Each path below is one point turned by a fixed rotation once a step. After each direction that follows a path, write how fast that rotation turns it, in degrees a step (0 if it stays still).
Each turn is a multiple of 5 degrees from 10 to 175, or 0.
Each row of a path follows its step; steps can be skipped.
Path 1:
step 3:  15  -5  22   2  -6  -7  -8  -3   1  -2   6   1 -14 -12  -5  -1  -8  -4   3 -23 -11  -4   5  12   8  19 -25   1  -7  32   4  11 -15   8   7  19 -20 -10   5   5   9  -3  -3 -10 -11
step 4: -12   3  -7  15   9  11 -14 -13  -1   3  20  -3  23 -11  14   4   9   0   1  -4  18   6 -31  10  -6   8  -6 -16  -5  -6  10  -3   9  -4  -2  23  -2 -20   0  -9  12   0  -2 -10  17
step 5:   2  -6  -4 -11   9   2   6   3 -13  -2  -1 -16  -8  -1   2  -4  -7 -27   8 -21 -12   3   5  -7  -3  27  -8 -11   4  -3  -6 -27 -29   8  -8   4 -22  -3   0  -4  -6  -2  16 -10   9
step 6: -12  -3  -1  -4   1  16   4   7  15   5  16  -6   6 -22  -5   1   2  -3 -10 -26   9 -18 -11  19   6  15 -16  -2  -1   9  17   0   1 -12  24  15  12   0  -1 -13  -8   0  -6   0 -24
step 10: -18  -3   4 -13 -17  10  -7 -18  19   3   7   0  -1 -17   8   8  -4   1  20  -6  -6  18  12 -14  -7   3 -16   6  13   7   5   6 -13   2   6  11  20   0   6 -21  -6  11  27   5   5
step 11:  -6   1 -19   1 -21 -11  -3  -2  -2 -26  17 -21   2  14 -14  10   0 -15 -19  -2  -3   3  14  15   3   7  -4 -18   8   6  -9   6  13   2  -3  17   9 -10  -2  13   4  14   9 -16 -11
step 12: -15  17  15   0  10   0 -10 -24   2   4 -10  -1  -3   4   5  -1 -11   2  -3  -4  -8  18 -11  16   1  37   6  -5  -7  14  -1  -1   3   1  -9   3  13   9  11  -8  -6  18  11  25  -2
step 14:  -6  18 -14  23  -3   5   1 -16  23   7  -6 -23  18  -3  -3   5  -9   1 -10   0  -3  -5  11  -4   6  24 -10 -25  -3   1   3  19  -6  22  -4   6   4  -4  -9   5   5   8  13   1   0
step 16:   0  17  -4  10  -1   9   5 -13  20   4  -3  -7 -23  11  15   9   6   1  -2 -14  -4 -19  11  11   7   4   3 -15  25  25   0 -19  -8  19   8  12   4   1   1  -3   1   2 -19  11  -2
step 17: -26  12  -7  17 -12   3  10   1   2   2   5  -7  11  -7   3  10  -6  10 -10 -13  -1  23 -29 -22  -7   4  -8   3   3   4  -3   8  -2  18  -2   3  -8  10 -20  11  13   0  -3   2 -25
Speeds:
 -1 -10  -3   2  -3   6  -4   6  -5  -3   0  -4   2   1   0  -3   3  -4  -6   0  -4   4  -1  -1  -5  -3   2   3  -2   3  -4   0   0  -1  -2   4  -1   2  -1   4   3   1  -4  -1  -1
170
-3 -2  0 -3  0  1 -2 -3  0 -4 -2  3  2 -2  4  2 -4  3  2 -5 -6  7 -1  2  3 -3 -8  6  0 -3  3  0  3 -2  2 -3 -5 -1  0  2 -6 -2 -1 -2 -7
155
-2  0  2 -7 -3 -2 -1 -1  0 -4  0  2 -4  2  1 -4 -5 -3  3  7  3  5  2 -1  2 -2  0  2  0  7 -3  6  7 -2 -2 -1  6 -2  0 -1  1  5  5 -3  0
35
 -1   3 -11  -3   3  -4   4   1  -2  -2   3  -3   1   3  -3  -3   1  -3   1   0  -5  -2   3  -5   3   1  -2  -1  -1   2   1   5  -1   2  -2  -2  -7   0  -3  -6   3   3  -2   4  -4
125
 1 -3  0 -3  0 12  0  1  1  5 -1 -1  4  2 -5  2 -1 -5  1  2  1 -2  7 -2  0  0 -2 -2  1 -5  2 -1  1 -1  6 -2  0  1 -5 -1 -4  3  5 -3  1
80
Path 2:
step 0:  -8  -3 -18  -9  -6   0   3 -11   1   8  -6 -19   0  -1   7  -3   7   3 -21 -27   9   4   0  -2   0  -8  23  -1  -3  -3  -1 -27  -1  21  10  -4  -6 -10   3  -5  -7  -4   6  -2 -22
step 1: -14 -17  14   4  22  11  13  11  -3  -3   9  -8   3   1   3  -5   8 -11   7   9 -17  -1 -12  -4  15 -20   5   2   4 -10   0  -5 -14 -16 -18  -5  17  11  12 -10  -7   2  18  -8   4
step 4:  -1 -15   6   4  -2  11  13   0   7  -2 -10  -5 -13   6  18   4  11   5  -5   4   0  13  -7  29  20   5  13   7  19   1  -8  -4  -7   6 -15  -8  13   2   8  12   4  15  16   4  21
step 7:   3  -2   6  -3  16  14  -4   0 -17   4  11  -5 -10  14 -10  15  12  -3  -8   1  -7  -4  -3   3  20  -3  -7  -4  23  -2  -9   0 -10   1 -31  -6  11   4  12 -11   7  24 -11  -8  -5
step 8:  -2   3  -3 -22 -18   7  -4  -8  -1  -2   4  -4  -8  -3  23  -4  -8  -1  11 -15  -3  13  -1  -4  12   6   2 -16   8  -6  29 -10  -4   0  18   1 -23   6   3  11   4   9  14 -11 -15
step 9:  -8 -17   0   5   4 -11   9 -18   4  -1  -4  -1  -4 -10  14  14   0  -4   5  -7   0 -11  11   4   9  -3  26  18  -3  -2  -9   0  -7  -3  -8  -6  20 -11  22   7 -28   4   3  -7   6
step 10:  11  -4   2  -6   2  12   7   0  -2  14   0  -7  -7  14   2  -6  29   8  -1  26  -1   6  -5  20  15  -6  -3   1  18 -10   0 -16  20   5  -8 -19  -7  -1 -13  -5   4   3  11 -11  -6
step 12: -14 -11  -2   4   8   5  17 -15 -10  -7  17 -15 -17 -14   3   7   2  10  -6 -13  -4  14 -20   7  14  -1   5  12  -4  18 -15  -4 -12   0 -13  -9   3   0  13 -11   2   0   3 -20  -9
step 15:   6  -7   5 -21   6   7  23  -6 -10   8   0  -5  -9   4  -2  14  -4  -6   3   1  -2   2   7  20  18  -8   9  18   7  13 -10 -22  17  -2 -14  -8  22  -4   4   8 -11  -8  -5   2 -10
step 17: -12 -12  -7 -16  -1 -16  10  -6  -9   3  13  -3 -28  -3  -3  13   1 -17  10  -2   1   5 -16  -8   7 -12   3 -10 -17 -12  -1   7 -13  -8   7   6  11 -12  14  -6  -4   9  22  -7   0
Speeds:
 3  0 -3 -1  3 -1 -5 -5  4 -3  4  2 -3  2 -2 -2 -2  8 -4  1  3  1 -8 -1  2  4  3  2  0 -5 -2  4 -6 -1 -3 -1  4 -5 -1  2 -4  1 -3  3  4
145
 2 -2 -5  2 -1 -4 -6  3  2  1 -2 -2  4 -6  6 -5  2 -2  1  1  1  5 -2  0  9 -3 -1 -2 -5  4 -2  3 -3  1 -3  3  1  0  4  2 -1  0  4  2 -4
90
-4 -2  1  6 -1 -1 -1 -2  4 -4  4 -3 -5  3 -1  1 -3 -5  1  2  1  1  3  6  7  1 -4 -1  1  1 -7  1  3 -3  2 -3  8 -1 -3 -1  4  1 -3 -2 -1
135
  1  -2   1   4  -4   2   2   2  -4   4   2  -3   1   2   2  -1  -3   2  -3   3   2   0   1   0   4   3  -2  -5   4  -5   2   3   1   1   3  -2  -4  -3  -2   0  -3  -5  -6   7 -10
135
 4  4 -9  3 -7  0  6 -1  3  5  1  3 -1 -2 -3  0 -2  0  4  4  0  5 -1  4 -3 -3  5 -3  4  1  0  4  3  1 -1 -5  1 -1  4 -3 -1 -2  1  1  5
60
Path 3:
step 0:  -2  -5  -3  -2   6   2  13   1  12   2   8   5   0 -11   2  11   6   1  -2  10   7   1   6  -5  -3   8  17 -20  -4   2  -6  19 -29 -11  11  -2   8   0   7  -7   2 -12 -15 -21   9
step 1:   1   1  13   0   5  -2  -4  14   8  -9  13   5 -13  11 -29  11   4  11 -21 -14 -11   9   2  -1   5 -12 -17  -7  -5  -3   3  -3   0  -4  -5   4  -1  -2  15  -4   2  -7   3 -14 -15
step 2:  10   6  10 -12 -10   0  15  16  22   6   3  -8  -9  -7   3   5  -2   5   6   2   0  -1 -10   2   9 -10  23  19   5   3  -4 -10   0 -11  -7   3  -5   9  -7   1  29   6   8   2  -3
step 8:   4  -4  -5   4   3   8  -3   1   4  17  -2   4   9  17  17  -6 -16   6   3  -7   3  -4   0   3 -12  21 -22  -5  11 -11  -4  -1  -9 -12   0 -10   5 -17  -5  -3  -2  17   7  16 -11
step 9:  13  -1   1   4  -5  -7   2 -15   1  17   4 -11   6  12  11   5   6 -10  -5  -2 -14 -19  -5   3   7   9  -3 -10  -3   8  -7  11   1   4   0  16  15  23  -7   1 -21 -16 -11   8   0
step 10: -12  -3   6 -19  20  -1   6  -4 -25   6  -9 -11 -11   1 -15 -10   3   1   1 -11   1   5  -9  -3  -7  -3   5  -3  -6   2  12  15  10  -7  -2   3   9   6   9   2 -14  21  -4   9 -14
step 12:  -2   1   7  10   1 -11   7   2   1 -24  15   0  -4  -3   8   4   2   6  -6 -13  -2  -7 -15  -5   8   6  -2 -10   5  -2  14  23  15   6  10   9  -8  -5 -11   9  -9 -26  -6  -1  -9
step 13:   6 -19 -14 -11   0   1  10   3  -5 -12   5  10 -14  -6 -14  -1   8  -8  10 -13   6  -3 -17  -5   1  -2  16   2 -16   5  -3  -1   6 -25   3  10  -6  -9   5 -16   1   9  -7  -9  12
step 15:  -1  -1 -12  23  -7  -9   1  14  17 -24 -13   2   6  -9  -4  -3  -1  -2  -7   5 -12  -1   4   0  17 -15   1   6  10   3   2  13  -3  -9  -2   1 -18  -1  -6  17   8   7  -7  -5 -14
step 16:  -3  -6 -13  -5  21  11 -10   9   7   5   3   3  -2   5  -4 -13  12  -6  13  15   7  -4  -1   8   2 -14  13   6 -17  -4  -9 -17  -5  -8   3  -3  -3 -13   0   5  12 -23 -13  -6   0
Speeds:
-2  4  6  7  1 -3  3 -2  2  4  4  0  3 -3  2  4 -2  0  2 -3  0  1 -1 -2 -6  2 -5  5 -2  1  0 -7  1 -3 -2 -2 -5  2 -1  1  2  3  7 -1 -5
115
 6  5 -2 -3  1 -6  4  1  1  2  1  2  2  5  8  2  3 -1 -2  2  0 -3  6 -2 -4 -4  5  4 -1  5 -4 -1  1 -3  1 -1 -3  5  0 -3  1  0 -5 -3  5
160
 0 -3  3  3 -1  0 -2  0  4 -3  1 -3 -2 -2 -1 -4 -1  3 -4  1 -3  3  0 -6 -6  1  8  1 -3 -6  3 -1 -1 -5 -2  2 -2  0 -5 -5 -8 -1 -6  1 -1
25
-1 -1  2  0 -4 -4 -2 -4  0  0 -1  6  3  0 -3  1 -1  3 -3 -1 -4  4  7  4  3  0 -5 -4 -3  2  2  4  0  0  1  0 -2  7 -9  0 -3 -6  3 -2  1
130
 6 -7  1 -2 -1 -3 -2  1  0  2  6  1 -3  5  1 -1  2 -3  6 -5  3 -3 -1 -1  7  1  1  5 -3 -2  2 -3  2  0 -7  2  1  2 -2  1  1 -6 -1  4 -5
100
 3 -1 -4 -4 -6 -3  5 -3  4  3 -4 -3  4 -4 -7  4 -3 -6  1  2  3  2  0  3 -1  2  1  2  5 -2  0 -6 -1 -6  3  4  1  0  0  2 -2 -4 -2  0  1
160
 1 -4  7  4 -6  3  1  4  2  3  3 -3 -3  1 -1 -1  6  0  0  4  2  4  3  2  0 -8 -1 -3  0  2  4  0 -1 -4 -1  0 -3 -5 -1  6  4  0 -2 -5  5
25
Path 4:
step 1: -14   6   3  -1   0  -2   2   2  -2   5  22  23  10  18  12  20 -17  -2   5  -1   1   0 -13  13  14  -5 -31   4 -13 -13   6   4  -2  -7  -5   5  23  15  -5 -12 -14   1   0   0 -10
step 2:  10  -7   5  -6   8  16 -19  10   7   0  15 -24  -2 -15  -6  -7 -10  12   2   1 -22   3   5  24  13  -7 -14 -15   6  28  19  -1   3  -5   5   4  -5   8  -8  -1   6  -6  -2   7   4
step 5:   0   4   6 -20 -17  10   4  31 -20  -5  12  -9   5 -10  12  -5  -2  -6  -3  -3  -3   6 -13   8  -2 -18  -7  -9   4  10   6   8  12   0   0   1   4 -10  -8 -17  -3   9 -32  14   1
step 6:   4   9  -7  25  -5  20   2 -26   0 -25   8  -5  18 -14   8 -14  -7  12  10 -14 -13  -4  -4  19   1  -6  10 -15  -3 -10   2 -13   9   6  -1   3  14  -8   0   6   2   8   8  -6 -13
step 7: -13   3   0 -10  -7  -7  -6   0   7  -9   0  -4  24  -7   0 -15   3   5  -2  20  23   8   5  -7  18 -17  -4   2 -25 -11   7 -12 -14 -11  13  -1 -14  11   0 -14  -5 -21  14   2  -1
step 9:   4   6 -12  12 -12  23   9  -6  26 -33  22  -1 -12   5  12   0   8  -1 -20  -3  14  -7   1   6  -8 -14   9 -11   7   1   0  12   0  17 -10  -1   1  -4  -2  -2  -6   2   0  11   6
step 10: -11   1   3  20  -9  -7  15 -14  -5   5  -8 -19   6 -17  -9 -23   2   4   4  25   1   9 -12  -1   3   0  22   1 -13  -6   9  21   3  -7  -8  12  -3   5 -16 -13 -12 -14  -1  -9   1
step 11:  -8   3  -1 -16 -10   2  10  -7 -14  -8  -4  -6   5  -1 -25   0  -8   3  -4   2  -6 -23  10 -10   8  -5 -10   3  -7 -15 -12  -7   6  13   4  -8 -22 -35  17  -9   6  -9 -16   3  -2
step 12: -22  -9   5   1 -24  23  -2 -18  -6 -16 -14   5  -4   6  18   2  18   0 -12 -21  20  -3  -3  14  -4   4  12  10  11   5   0   0  -5  -7   4 -14  -5   8   4  11   5  -5  -7  -3  10
step 13:  10  -8  24   4   0  -9  21  -3  -1 -26  -4  -1 -10   0 -16  -1  -8 -10  10   5  16  -6 -18   0 -10  -4   9  19 -11   3  11   0   6   0 -16  11   5   9  -7  -9 -11 -12  17  19  -7
Speeds:
-1 -2  0  0  4 -5  0 -7 -1  1  3 -7 -1 -7  2 -1 -3  5  1  4 -4 -1 -3  2  5 -2  1 -5  4 -3 -2  0 -5  0 -5  1  2 -2  0 -6  6  1  4  1  2
90
-5  1 -9 -4  5 -2  1 -5  0  5 -2  1  3  1  0 -2 -3  3  1 -1  1  1  4 -5 -4 -3 -1  5  4 -3 -3 -3 -1 -3  4  2 -5 -2 -5 -2 -2 -3 -2  2 -4
100
-5 -2 -6  5 -1 -4 -4 -3  3 -5 -5  3 -3  2  5 -4 -2  0  5  4  0  2 -4  1 -2  0 -2 -3  0  5 -6 -2  1  3  1  0  2  1  6  0 -6  0  0  4  3
120
-4 -4  1  3 -3  0 -1 -2  0 -1  5 -1  0  8  5  4 -3  3 -1  1  5  2  0  0  4 -2  2 -3  0 -4  0  4  1 -5  1  6 -8  4  0  6  0  4  5 -2 -1
130
